Some points, each followed by its number:
[-43  43   0 -17   9 -26 -51  34  -9  51 -34  -9   0   0  51  17] 0
[  0  34  43   9 -26  26 -34  17  43   0 -43 -17  43  43  17 -26] 1
[-26   0 -17   0  17   0  43 -34  17 -43   9  26   9  -9 -51   0] 2
[-51  43 -51 -51  34  34  -9  51 -51 -26  -9 -51 -34  26 -17  34] 3
[-43   9 -26 -34  34  51  17   9 -26 -51 -26 -26 -17  34 -51 -17] 4
[  9   9  51  17 -34  51 -26   9  43 -26 -51 -34  43  51 -17 -43] 5
[  0 -17 -43 -17  43 -43  26 -34 -51   9  51  34 -51 -51  26  34] 6
[ 34 -51 -17  43   0 -26  51 -51   9 -34  51  43 -26 -34 -34 -34] 7
[  9  -9 -17  34   0 -51  -9 -34   0  43  43  43  -9 -43  51   9] 8
[ 26 -34  -9   9  26  43   9   9 -26 -34 -17 -17 -43  34 -17 -43] 9
[ 26 -17  -9  34 -34   0  34 -34  51 -17  17  34  51  34 -51 -26] 10
[ 51 -43 -17  26  26   9  26  -9 -26 -26   0  17 -43   0  -9 -43] 11
[ 26 -51  -9  17   0   0  51 -34  -9 -43  51   9 -17 -34 -43   0] 12
[  0   9  -9 -43  43  51  43  34 -26 -51 -17 -26 -34  43 -51  -9] 13
[  0  17   0 -34  26 -26  43   9 -26 -26  43  17 -34 -34 -17  43] 14
[ 43 -17  34  17 -51 -26   0   9  26  43  34 -17  34 -17   9   9] 15
[-17  34 -34   0   0 -43 -26 -17   0  34   9  26  17 -17  43  26] 16
[-43  34   9 -26  26  51   0  17 -17 -43 -43 -26  -9  26 -34  -9] 17
[  0 -17 -26  34  -9 -51   0 -43   0  51  43  51  -9 -51  43  17] 18
[ 34  51  17 -51  17 -26  34  34 -34   0   9  17 -26  -9   0  51] 19
[-51  -9 -51 -34  51  17 -17  17 -43 -26   0 -26 -51 -26  17  17] 20
[ 34 -34 -34   9  26  43   0   9 -26 -43 -17 -17 -43  26  -9 -51] 21
[ 17 -43  17   9  26  17  26 -17   0 -51  -9   0 -17   0 -26 -26] 22
[  9 -43 -17  34 -43  43 -43   0  17  17 -26 -43  26  51  -9 -51] 23
[-51   0 -51 -43  43   0 -34  34 -51   0  -9 -34 -51 -34  34  17] 24
[  9  17  -9 -43  51  26 -17  43 -43  -9 -26 -26 -43   9  34   0] 25
[ 43   0 -26  17 -26   9  51 -26   0 -43  34  26  -9   9 -51 -43] 26
[  0 -17  -9  26   0   0  51 -43  34 -51  17  51  17  -9 -51 -17] 27
[ 17 -51   0   9  17  17  43 -26   0 -51  34   9 -17  -9 -43  -9] 28
[-34   9  17  -9   9  43  17   0  17 -51 -26   0   0  26 -43  -9] 29
[ 17  -9  43  17  26   9  43 -26  26 -51   0  34   0  -9 -43  -9] 30
[-51  -9 -51 -43  51   0 -17  26 -51   0   0 -34 -51 -17  17  17] 31
[ 51  -9   9  17 -34 -43   9 -17  17  43  34  26  17  -9  34   0] 32
[  9  34   0  43 -34 -51 -17 -26  26  51  17  51   9 -43  43   0] 33
[ 26  17  34  34 -26 -51 -17 -17  26  51   9  34  17 -34  43  -9] 34
[-26  26 -43 -34  26 -17  34   0 -34 -34  43  17 -26 -26 -26  43] 35
[-34  34  26 -34   9  26 -43  34  17  26 -51 -43  43  34   9  34] 36
[-26 -17   9   0 -34 -17   0   0  34  34   9 -17  51 -17 -34  34] 37
[ -9 -26   0  26  -9   9  43 -43  26 -43  17  34  17 -34 -51 -17] 38
[-34  34  26  -9   0  -9 -43  26  17  26 -34 -17   9   0  43  17] 39
[ -9 -26 -51   0  17 -43  34 -34 -43   9  51  34 -51 -51   0  26] 40
[  0  43   0   0 -26  17 -26  26  17  26 -34   0  34  51   0 -26] 41
[-34   9 -34   0  17   0  51 -34  -9 -51  34  34 -17 -26 -51  -9] 42
[-43  34 -43 -43  26  26   0  43 -51 -34   0 -26 -34  26 -17  26] 43
[ 43  26  26   0 -43 -43  -9  17   9  51  34   9  26 -26  34  26] 44
[ -9  26 -17  17 -17 -51 -26  -9   0  51   9  43   9 -51  43   9] 45
[ -9 -17   9  26   0   0  51 -43  34 -51  26  43  17 -17 -51 -17] 46
[ 26   0 -26   0 -34 -43   9  -9  -9  34  34  26   9   0  26   9] 47
[ 34  -9 -17  -9   9 -43  43  -9 -34  -9  43  34 -43 -34   9  17] 48
[  0  26   9  34  -9 -51 -26 -17  17  43   9  34   0 -43  51   0] 49
[ 17   0  51 -26   0  51 -34  43  34   0 -51 -51  34  51   9  34] 50
[ 34 -43  43  51 -34  34 -34 -43  51   0 -26 -34  51  43  17 -34] 51
[-51  51 -17 -51  34  34 -17  51 -43 -26 -26 -43  -9  34  -9  43] 52
[-26 -34 -26 -34  43  51   9  34 -26 -43 -17 -43 -17  43 -34  -9] 53
[ 51 -26  34  26 -26 -17  43 -17  34   9   9  26  34   9 -43 -17] 54
[ 26 -34 -26  51 -51 -26   9 -51  34  26  43  43  34  -9 -26 -51] 55
[  0 -34 -34  43  26 -34  43 -51 -17 -34  34  51 -34 -43  -9 -43] 56
[ 17  26  -9 -51  26 -17  34  34 -34   9   9   9 -26   0 -26  51] 57
[-43   0 -26 -17  17  51  17   9   9 -43 -26 -26   0  34 -43  -9] 58
[-17  34  17   0   0  -9 -51  17  -9  34 -43 -26  -9   9  51   0] 59
[-43  -9 -43   9  17  17  51 -43  -9 -51  26  34 -17 -26 -51 -17] 60
[ 43   0  26  34 -34 -51   0 -43  26  43  34  51   9 -43  43   0] 61
[  0 -43 -17  34   0  43   0 -26   0 -34   0 -17  -9  17 -26 -51] 62
[-26  -9  -9  17  -9  -9  51 -34  17 -34  34  26   9 -34 -51  -9] 63
[ 43  -9  51   0 -17  34 -26  26  26  17 -43 -17  17  43  26 -34] 64
[ 34 -43   9  26  -9  34 -26   0   9   0 -26 -26  -9  34   0 -51] 65
[ 34 -17  43  51 -51  -9   9 -51  51   0   0  34  51  17 -17 -43] 66
[ 43 -43  17  43 -51   0  26 -51  51  -9  26  26  43  34 -26 -34] 67
[ 43 -34  43  34 -34 -26  26 -26  43  26  17  26  26  -9 -34 -26] 68
[ -9  34  17  -9   9  -9 -51  34  -9  34 -51 -26  -9   0  51   0] 69
[ -9 -26 -43   0  34 -51  26 -34 -43   9  51  43 -51 -51  34  34] 70
[-26  34   9 -34  26  51  26  34 -17 -43 -26 -26  -9  17 -34   0] 71
[ 17   9   0  34 -17 -51   9 -34  17  43  51  51   0 -51  43  17] 72
[-17  43 -17  -9 -17 -43   0  -9   9  43   0  26  26 -26  26  17] 73
[-51  51 -26 -43   9   0 -43  34  -9  26 -17 -26  17   9  26  51] 74
[ -9 -26   9 -17  43  51   0   9  -9 -51 -34 -34 -17  43 -17 -17] 75
[ 43 -51   9  51 -51  -9   0 -43  43  26  43   0  43   9 -17 -51] 76
[ 43 -51 -26  17   0  43  26  -9 -17 -34  -9   0 -34  26 -34 -51] 77
[  9  -9  -9  43 -43 -34  34 -43  51   9  34  43  51 -26 -34 -17] 78
[-26  51  43 -26  -9 -17 -51  43   9  51 -51 -26   9   9  51  17] 79
[ 26 -43 -17  34   9  -9  43 -43   0 -34  34  26 -17 -26 -26 -17] 80
[ 17  17  34  26 -43  51 -26   9  43 -26 -43 -34  51  51 -34 -43] 81
[-43  51  17 -43   9  -9 -51  43 -17  34 -51 -17   9  17  43  43] 82
[-34   9 -43  17   0   0  51 -43 -17 -51  43  43 -17 -26 -51  -9] 83
[ 43 -17  -9  17 -51 -43 -17   9   0  51  34  -9   9 -17  34   0] 84
[-34   0 -43  -9  43 -43  26 -26 -34 -17  43  34 -43 -51  26  43] 85
[-43 -17 -51   0  34 -43  26 -26 -43 -17  51  26 -43 -51   9  26] 86
[ 26 -51 -26  51 -43 -26   9 -51  34  26  34  34  26 -17 -26 -51] 87
[  0  -9  26   9  26   0  43 -34  34 -51   0  43   9 -26 -43   0] 88
[  9 -43   0  34 -43  43 -43   9  17  26 -26 -43  26  43  -9 -51] 89
[-26  34 -34  -9   9   9  43   0 -17 -26  17   9  -9  -9 -51   0] 90
[ 34 -17   9  43 -51   0  43 -51  51 -17  34  34  51  26 -34 -34] 91
[ 17 -51 -34  26  34   9  34 -34 -17 -34  26  17 -34 -26 -26 -26] 92
[ 17 -43 -34   9  17  26  17   9 -34 -26   0   9 -43   9 -26 -43] 93
[ -9   0 -34 -51  43  26 -34  43 -51  17 -26 -51 -43  26  34  26] 94
[ -9  51  34 -34 -17 -17 -51  51  -9  51 -34 -34  17  34  51  26] 95
[ 26 -43 -34  51 -43 -26   9 -51  34  26  17  34  34  -9 -26 -51] 96
[-26  34  -9 -51  43  34  -9  51 -34 -17 -26 -34 -26  17   0  51] 97
[  0 -34  26  51 -43  26 -43 -34  51   0 -26 -17  51  34  17 -43] 98
[-43   9  34 -43  17  43 -43  43   0   0 -51 -51  26  43   0  43] 99
[-51  26 -51 -43  51   0 -34  34 -51 -17 -17 -17 -43 -17  34  43] 100
[ 51 -43  34  26 -43   0   0 -17  34  26   9  -9  34  34   0 -17] 101
[ 26  34  26  17 -34 -51 -17   0  26  51   9  34  26 -34  43  17] 102
[-34  26 -26   0   0 -34 -43  26 -17  51  -9   9  -9 -34  51  17] 103
[-26   9 -17  17  -9   0  51 -26   9 -43  34  26   0 -34 -51  -9] 104
[ 51 -51 -26  34   0   9  43 -43 -17 -43  26  26 -34   0 -43 -51] 105
[-26  34  34 -17   9   9 -43  26  26  17 -51 -26  26  17  34  34] 106
[-51   0 -51 -43  51   0 -17  17 -51 -26   0 -17 -51 -43  26  43] 107
[  0   9  34   9 -17 -34  17 -26  43  17   0  17  43 -17   9  34] 108
[ 17   0 -17   9 -26 -43  17 -17  -9  43  51   9  -9 -43   9  26] 109
[ 51 -26  34  34 -34 -17  43 -34  43   0  26  43  43   9 -43 -17] 110
[-26 -34 -26 -43  43  51  -9  43 -34 -26 -26 -51 -34  51 -26  -9] 111
New points follow, each followed by the numbers of its three nearest points above by angle, seen from the average point of the numbered points, nearest first.
[ 51 -26  34  34 -34 -43  34 -26  34  26  26  43  17 -26  -9 -26] --> 68 110 54
[ -9  17  17 -17  -9  51  -9  26  -9 -34 -43 -43   0  51 -43 -43] --> 17 75 71
[  9   9  43   9  -9 -34  17 -26  43  17   0  17  34 -17   9  34] --> 108 102 34
[ 17  26  26  34 -43 -34  17 -43  51   9   9  43  43   9 -17 -26] --> 66 78 91
[-34  51  17 -51  43   0 -34  51 -26  17 -51  -9  -9  -9  34  51] --> 82 74 97
[ 43 -51   9  51 -43   0  -9 -51  51  17   0   9  26  -9   0 -51] --> 76 66 96
[-34  43 -34   0  -9 -51  26 -34   9  34  43  51  26 -43   0  51] --> 73 16 72
[ -9  43  34 -34 -17  17 -51  51 -17  51 -51 -51  17  43  34  17] --> 95 79 36
[  9  -9   9 -43  43  26 -17  43 -43   0 -26 -34 -43   9  26   9] --> 25 94 97
[ -9  51  26 -51  43  26   0  51 -34 -17 -26 -26 -17  34   9  51] --> 97 52 25
[ 51 -17   0  -9   0 -43  43  -9 -17  17  43  26 -26 -34   0  26] --> 48 109 6
[ -9  -9 -17 -51  43  26 -26  51 -51   9 -17 -43 -43   0  17  34] --> 94 25 97
[-17  51   9 -51  43  17  -9  51 -34   0 -34 -17 -17  17  26  43] --> 97 52 25
[ 43   0  51 -26 -26  34 -43  34  26  34 -51 -51  43  51  34  26] --> 50 64 36
[ 51  17  51 -26 -43  26 -43  51  34  43 -51 -51  51  51  34  26] --> 50 64 95
[-34  43 -26 -51  34 -17  34  26 -26 -17  17  17  -9 -17 -34  51] --> 35 57 14
[-51  34 -34 -43  51  17 -26  34 -51 -17 -26 -17 -43 -26  43  51] --> 100 107 24
[-26  -9  17  43 -34  26 -34 -26  51   0 -43  -9  51  43  -9 -43] --> 98 5 81
[-17  17   9  -9   0  43  26   9   9 -43  -9   0  17  26 -51 -17] --> 29 58 71
[-43 -26 -51 -17  34 -34  17  -9 -51   0  51  17 -43 -51  -9  17] --> 86 40 85
[ 26  17  43 -17 -43  17 -51  34  -9  51 -26 -51  17  43  43   0] --> 95 64 79
[ 43 -26 -34 -26  17 -34  43   0 -34   9  51  26 -34 -17  -9  43] --> 48 6 40
[ 51 -26  43  17 -17  17 -17  17   9  17 -26 -17   0  26  17 -34] --> 64 65 101
[-43   0 -43 -17  51 -34  17 -17 -43 -17  34  26 -51 -51  34  43] --> 85 86 6
[-26 -34 -26 -26  34  51   9  26 -26 -51 -17 -34 -17  26 -34   0] --> 53 111 4
[ 51 -26  51  34 -43 -43  34 -17  43  26  26  43  34   0  -9 -34] --> 68 110 54
[-51  26 -51 -34  51 -17  26   0 -43 -34  43  26 -34 -43 -17  34] --> 35 85 86
[-51 -43 -51  -9  43  17  -9  -9 -43 -34   0   0 -43 -26 -17 -17] --> 20 31 107
[-43  51 -34 -43   9 -17  34  26 -34 -26  34   0 -17  -9 -26  51] --> 35 14 43
[  9 -26  51  -9  -9 -17  26 -17  43   0   0   0  43  -9 -17  51] --> 108 37 54
[ 51 -34  51  43 -34 -34  26 -34  43  17  17  34  26  -9   0 -34] --> 68 66 110
[-26 -43 -51  43  17 -34  34 -51 -17 -43  51  51 -34 -51 -26 -34] --> 56 7 80
[ 17   0  26  -9  17  51   0  34  -9 -43 -43 -26 -17  43 -34 -43] --> 75 9 13
[  0   0   0  51 -43   0 -43 -17  34  26 -43  26  34  34  17 -51] --> 98 51 89
[ 51 -17  43   9 -26  -9  43 -26  34   9   9  17  43   9 -43 -17] --> 54 110 68
[-51  43 -26 -51  26  34 -51  51 -17  26 -34 -51  17   0   9  51] --> 74 52 82
[-43  51 -26 -26   0 -34   0  17   9  34   9   9  43 -34   9  51] --> 73 16 74
[ 26 -26 -26 -17  17 -43  43  -9 -34   9  51  34 -43 -43   0  26] --> 48 40 6
[  9   0  -9  43 -34  17 -43 -26  26  17 -34   9  26  26  17 -51] --> 98 23 51
[-51 -17 -43 -17  51  17 -26   9 -43 -26  -9 -26 -51 -26  26   9] --> 20 31 24
[ 34 -34   0   9  26 -43  43 -17 -17   0  26  43 -34 -51   0  17] --> 48 70 40
[ 43   9  26  51 -51 -26  26 -51  51  17   9  51  51   9 -34 -51] --> 66 110 91
[ 26  -9   9 -34  34  -9   9  26 -34  -9  -9   0 -43 -17  34   9] --> 25 19 94
[  0 -26   9  -9  26  43  17   9  -9 -51 -17 -17 -17   9 -34 -17] --> 75 13 53
[-43   0 -43 -17  26  43  26  -9 -26 -51   0 -17 -26   9 -43 -17] --> 4 58 53
[ -9 -51 -34   0   9   0  51 -34 -17 -34  51   9 -17 -17 -51   9] --> 12 28 60
[ 17   0  -9 -17 -26   9 -51  34 -17  51 -17 -51  17  34  34  17] --> 95 59 69
[-34  17  26 -17  34  51   9   9  17 -51 -43 -17   9  26 -43  -9] --> 29 17 71
[-43  26 -51 -34   9 -26  43   0 -51 -26  51  43 -34 -34 -43  34] --> 35 14 86
[ 43 -17 -43 -26  17 -34  43 -17 -34   9  43  17 -34 -34  -9  34] --> 48 6 40
[  9  17  43 -34  43  26 -26  43 -26   0 -43 -34 -34  17  26   9] --> 25 94 97
[-17  51   0  -9 -17 -51  17  -9  26  26  34  26  34 -43   9  51] --> 73 108 102
[-43  51   0 -26   0 -17 -51  43 -17  51 -51 -26   9   0  51   9] --> 0 82 69
[ -9 -17  26  43 -26  34 -51   0  34   9 -43 -26  34  43  34 -51] --> 98 89 51
[ 51 -51  34  51 -51 -17  26 -51  51  26  51  -9  43   9  -9 -43] --> 76 67 68
[  9  34  43   9  -9 -43   9 -17  26  34   0  26  34 -26   9  26] --> 108 102 34
[ 43 -26  -9  17 -43 -34  -9  -9   0  43  26   0   9   0  26  -9] --> 84 32 47
[-17  34 -26 -43  17 -34  34  34 -34  17  17   9 -26 -34 -17  51] --> 57 14 35
[ 34 -43  51  51 -43  43 -34 -17  51   9 -34 -26  51  51  17 -43] --> 51 98 89
[ 17  43  43   9 -26  17 -34  34  34   0 -51  -9  34  43  17 -26] --> 1 41 64
[ -9 -34   0   0  26  43  17  -9  -9 -51  -9 -26 -17  26 -26 -17] --> 75 53 9
[ 43 -34 -26  -9   9 -34  43  -9 -34   9  51  26 -43 -43  17  26] --> 48 6 40
[ 43 -51  26  51 -51 -34   9 -51  51  26  43  17  34 -17  17 -43] --> 76 87 68
[-51  17 -51 -26  43  51   0   9 -43 -51 -17 -34 -26  26 -43 -17] --> 4 53 58
[ 26 -51 -34  17   9  43  17  -9 -26 -34  -9  -9 -26   9 -34 -51] --> 77 93 21
[ 17 -34  -9  -9   9   9  51   0 -17 -43  26   0 -34  -9 -34   0] --> 28 12 92
[-43 -34 -51   0  34 -34  26 -34 -43 -17  51  17 -43 -51   0  34] --> 86 40 85
[ 43 -51 -26  43  -9   9  51 -51   9 -51  43  34 -17   9 -51 -43] --> 105 80 7
[ 51 -43  34  51 -51 -51  26 -51  51  17  17  51  34 -43   9 -51] --> 68 87 66
[ 17  43  26 -17 -17   0 -43  26   0  34 -34 -17   9  43  43   0] --> 95 79 59
[-43  26 -34 -17  34  51  17   0 -26 -51 -26   0 -17  17 -43 -34] --> 4 58 17
[ 17 -43  34  26   0  17 -26 -17  17   0 -43   0  -9   9   0 -43] --> 65 51 98
[ 43 -17  43   0 -43 -17 -26  17  17  43   9 -43  34   9   9   9] --> 15 101 84
[-51  -9 -43 -34  51  17 -26  26 -51 -34   0 -34 -51 -34  17  17] --> 20 107 31
[-43  34 -43 -26  17 -26  43 -17 -26 -26  51  34 -17 -43 -26  43] --> 35 14 85
[-43  51  -9 -43   9  -9 -51  43  -9  34 -51  -9  26   9  43  43] --> 82 74 0
[ -9  26  17 -51  26  -9  34  34 -26  -9  17 -17 -17  -9 -17  51] --> 57 19 14
[ 51 -17  26   0 -34 -34  -9  -9  26  51  17  -9  43  26  17  34] --> 15 32 44
[-43  43  -9 -34   9   0 -34  43   0  26 -26 -34  26   0  26  43] --> 74 82 36
[ 17  -9   9 -17 -34   9 -43  26  -9  43  -9 -43  26  34  34   9] --> 95 79 50
[-43  26  17 -17   9  51 -17  26   0 -51 -51 -34   9  43 -43 -17] --> 17 29 58
[-34  51 -34 -43  17 -26  43   9 -26 -17  43  17 -17 -26 -26  51] --> 35 14 57
[ 17   9  26 -17   9  -9 -51  34  -9  34 -34 -26  -9  -9  51   9] --> 69 59 79
[ 17  43  34 -51  34  43 -17  51 -34  -9 -51 -51 -17  43   9  43] --> 97 52 99
[-34  43   0 -17   9 -17 -51  26   0  34 -26 -17   9   0  51   9] --> 0 39 59
[ 17  51  51  -9 -34  34 -34  26  26  17 -43  -9  43  51   0 -17] --> 1 41 5
[-43  43 -34 -43   9 -17  43   9 -26 -26  34  17 -17 -26 -26  43] --> 35 14 90
[-34 -26 -34  17  43   9  -9 -17 -26 -51   0   0 -43 -17   9 -34] --> 20 92 93
[-51  17 -34 -26  34  51  17  17 -26 -51 -34 -34 -26   9 -43 -26] --> 4 17 58
[ 51 -34  51  51 -34 -34  34 -43  43  17  34  51  26 -34   0 -26] --> 68 110 61
[ 34  -9  34  51 -51 -17  17 -51  51   0   9  43  51   9 -26 -43] --> 66 91 67
[ 26 -26  43 -17  17  51   0  26  -9 -43 -34 -26 -17  34 -17 -26] --> 75 9 13
[ 51 -34   9  34  -9 -17  51 -43   0 -34  43  51 -26 -26 -43 -34] --> 7 80 105
[-51  51 -43 -43  26 -26  34   9 -34 -17  43   9 -17 -34 -17  51] --> 35 14 85
[ 34  43   0 -43  17 -26  43  26 -26   9  17   9 -26  -9   9  51] --> 19 57 14
[  9 -43   9   9   9  26  17   0  -9 -34  -9  -9 -34  17  -9 -34] --> 9 77 22
[-26  26 -43 -43  26 -26  43   9 -26 -17  43  26 -17 -34 -34  51] --> 35 14 57
[ 51 -51  17  51 -51 -26  17 -51  51  26  51  17  26   0  -9 -51] --> 76 87 55
[-26  26  -9  -9 -26   9 -43  26  -9  34 -34 -26   9  26   0 -34] --> 41 59 95
[-26 -34 -51  -9  43 -26  26 -26 -43 -17  43   9 -51 -51   9  17] --> 86 40 6
[ 43  -9  26  51 -51 -26  17 -51  51  17   9  43  43   9  -9 -51] --> 66 67 68
[-51  17 -51 -34  26 -26  43 -17 -43 -26  51  34 -34 -34 -34  43] --> 35 86 85
[-34  17  26  -9   9  43   9   9   9 -51 -34 -17   9  26 -43  -9] --> 29 17 71
[ 34 -26   9   0  17  51   0  17 -17 -43 -26  -9 -34  26  -9 -43] --> 9 21 75
[-43 -17 -51 -17  34 -34  43 -34 -51 -34  51  17 -51 -51 -26  34] --> 86 85 40
[-17   0  34  -9  34  34  17   9  26 -51 -43   0   0  26 -34  -9] --> 29 75 17
[-34  43 -34 -43   9 -26  43  17 -26 -17  51  17  -9 -34 -26  51] --> 35 14 57
[-26   0 -51   9  34   9   0  -9 -43 -26  -9  26 -43  -9  -9 -51] --> 93 21 20
[-17  43 -26 -43  17  -9  34  26 -26 -26  26  17  -9 -17 -26  51] --> 35 14 57
[ 17  34  51 -17 -26   9 -51  51   0  51 -34 -51  17  34  43   0] --> 95 79 69
[ 43  26  26   0 -51 -43 -17  26   9  51  34  -9  17 -26  34  26] --> 44 102 84
[ 26  17  17 -26 -34   0 -51  43  -9  51 -17 -51  26  34  43  17] --> 95 79 69
[ -9 -17 -17  43 -34 -34  26 -51  51   9  34  51  43  -9 -34 -17] --> 78 55 96
[ 43 -34  43  43 -26 -43  34 -34  34  26  17  51  26 -17   0 -17] --> 68 110 54
[ -9  34   0   9  -9 -43 -26   9   9  43   9  34   9 -43  43  26] --> 45 49 102
[-26  43   0 -17 -17 -26 -51  34  -9  51 -34  -9  17  -9  43   9] --> 0 79 39
[ -9  17  -9 -26 -26  17 -51  51 -26  51 -26 -51   9  43  43   9] --> 95 59 69
[ 17 -51 -43   0   9   0  51 -26  -9 -34  51   9  -9 -26 -51  26] --> 12 28 80
[-17 -43 -34   0  43  26   9   0 -26 -34   0  -9 -34   0 -26 -26] --> 93 21 53
[  0  26  17 -43  51  26 -34  51 -51   0 -43 -43 -43   9  34  17] --> 25 94 97
[-17 -17 -34  51 -43 -34  26 -51  43   9  43  51  43 -17 -34 -26] --> 78 55 96
[-17  26 -26  17 -17 -51 -17 -34   0  51  26  43   0 -51  43  17] --> 45 18 8
[ 43 -17  26  26 -51 -26   0 -26  26  34  43  -9  34   0   0   9] --> 15 32 101
[ 26 -51  17  43 -51   9   9 -34  43  26  43 -26  43  17 -17 -26] --> 76 101 67
[ 17  34  34 -51  43  26 -17  51 -43   0 -26 -43 -43  17  34  26] --> 25 97 94
[  0  -9  -9  51 -43 -26  26 -51  51   0  43  51  51   0  -9 -34] --> 78 55 91
[ 17 -51 -34  17   0  34  17  -9 -17 -26   0  -9 -34  26 -34 -51] --> 77 93 62
[ 26  17  43 -17 -26  17 -51  43  -9  51 -26 -51  17  43  43  -9] --> 95 64 79
[  9 -34  -9 -43  43  34 -34  43 -43  17 -17 -51 -43  26  34   9] --> 94 25 111
[-51   0 -51 -26  34  51   9   9 -43 -51  -9 -26 -34  26 -43 -17] --> 4 53 58
[-17  34 -26   9 -17 -51 -26 -17   0  51   9  26  -9 -43  51  17] --> 45 16 49
[ 34   9  26  -9 -34   9 -51  43  -9  51  -9 -51  17  34  43  -9] --> 95 64 59
[ 34  -9  17 -34  34   9  -9  34 -43   0  -9 -34 -43 -17  26  17] --> 25 94 97
[ 43 -51  51  51 -43  34 -34 -17  51   9 -34 -34  51  51  17 -43] --> 51 98 101
[ 26 -17   9 -26  34  43 -26  43 -34  -9 -34 -34 -34  17  34  -9] --> 25 94 111
[ 43 -51  -9  26   0  34  34 -34 -17 -43   0   0 -34  34 -26 -51] --> 77 105 11
[-26 -34 -51  51  17 -34  43 -51 -17 -51  51  51 -43 -51 -26 -43] --> 56 7 80
[ 26 -34  17  17  26  34  17   9  -9 -43 -17 -26 -26  17 -17 -34] --> 9 22 21
[ 34  17  51 -43 -17  34 -43  51  17  43 -51 -51  43  51  17  34] --> 50 36 95
[  0  34  17  43 -34 -51  -9 -34  26  51  26  51   9 -51  43   0] --> 33 49 34
[ 34   9  51 -34 -26  51 -43  51  34  26 -51 -51  51  51  26  34] --> 50 36 64
[  9  34  34  -9  -9 -26 -17   0  26  26  -9   9  26  -9  26  26] --> 102 44 108
[ 34   9  51  17 -17  26 -34  34  34  17 -51 -17  26  43  26 -34] --> 64 1 5
[ 43 -51  17  51 -51 -17   0 -43  51  26  34   9  43 -17   0 -43] --> 76 87 55
[ 17  17   9 -26 -34   0 -43  51  -9  51 -17 -51   9  17  26   9] --> 95 79 69
[ 43 -26  -9 -26  17 -26  43  -9 -26   0  34  17 -34  -9   9  34] --> 48 6 14
[ 34 -43  51  34 -34  34 -26   0  51  17 -17 -43  51  51  -9 -26] --> 51 101 98
[ 51  -9  51  26 -26  17 -17  26  34   9 -34  -9  26  43  26 -34] --> 64 1 5
[  9  -9   9  43 -51  -9  26 -43  43  -9  17  17  51  17 -26 -34] --> 91 67 66
[-26   0   9  43 -26  34 -43 -26  43  -9 -43 -17  43  43  17 -43] --> 98 51 5
[-51 -43 -51 -26  43 -17  26   0 -51 -17  51  -9 -51 -51 -26  43] --> 86 35 85
[ 51 -34  43   0 -34 -34  17   0  34  43  17   0  43  17 -17  34] --> 15 101 54
[-17  51  -9  -9 -17 -51  -9  -9   9  51  17  51  26 -43  34  43] --> 73 45 16
[ 34  43  26 -43  17 -34  43  17 -26   9  17  26 -26 -17   0  51] --> 19 57 14
[-34  -9  26 -26  34  43   9  26   9 -51 -34   0   0  17 -43   0] --> 29 17 71
[ 17 -26 -17  34 -26  17  51 -43   9 -43  34  17   0   0 -51 -43] --> 26 105 27
[ 17  43  17  34 -26 -51 -17 -26  26  51  26  51  17 -51  43   9] --> 33 49 102
[  0  51  26 -51  51  26  -9  51 -34  -9 -43 -43 -26  34  17  51] --> 97 52 25
[-26  43  26 -51  51  34 -34  51 -43   9 -51 -51 -26   9  34  51] --> 97 52 25
[-43  43 -43 -34  34 -26  26  17 -26 -17  26   9 -26 -34 -17  43] --> 35 14 85
[-34  26 -26 -51  34 -17  43  17 -26 -17  34  17 -17 -17 -26  51] --> 35 14 57
[ 43   0  51  17 -26  17 -34  26  34  17 -43   0  34  34  26 -26] --> 64 1 5
[ 51 -26  26   9 -43 -26 -26   9  17  51   9 -17  34   9  34  17] --> 15 84 44
[ 51   0  51  -9 -34 -17   0   9  34  51   0   9  51  17   0  34] --> 15 44 108
[ 34 -51   9  43 -51   9   0 -43  43  26  26 -17  51  17 -26 -26] --> 76 101 67
[ 34 -26   0  43 -51 -17  34 -51  43  -9  43  34  51  17 -43 -34] --> 91 67 10
[  0  17   9   9 -17 -43   0 -17   9  34  34  26   9 -43  26  34] --> 72 102 45
[ 34   0  17  43 -26 -51  -9 -43  26  43  34  51   0 -51  43   9] --> 61 72 33
[-51 -34 -51  -9  43  17   0   0 -34 -34   0   0 -43 -26  -9 -26] --> 20 31 107
[ 51 -51  43  51 -43 -43  26 -51  51   9  43  51  26 -26  17 -51] --> 68 76 66
[ 43   0  17  17 -34 -43   0  -9   9  43  26  26  17   0  26   9] --> 32 44 61
[ 26 -43  43  43 -26  43 -43 -17  51   0 -43 -43  51  51   9 -26] --> 51 98 5
[-17   0  43 -17  34  51  17  17  17 -51 -51  -9  -9  26 -34  -9] --> 29 75 17
[-34 -26 -34   9   0   0  51 -43  17 -34  34  43   9 -34 -51   0] --> 63 104 60
[-43  34 -34 -34  26  -9  26  17 -34 -26  17  -9 -26 -34 -17  43] --> 35 107 14
[ 17   9  26  51 -43  17 -43 -26  43  26 -43   0  34  43  26 -51] --> 98 51 1
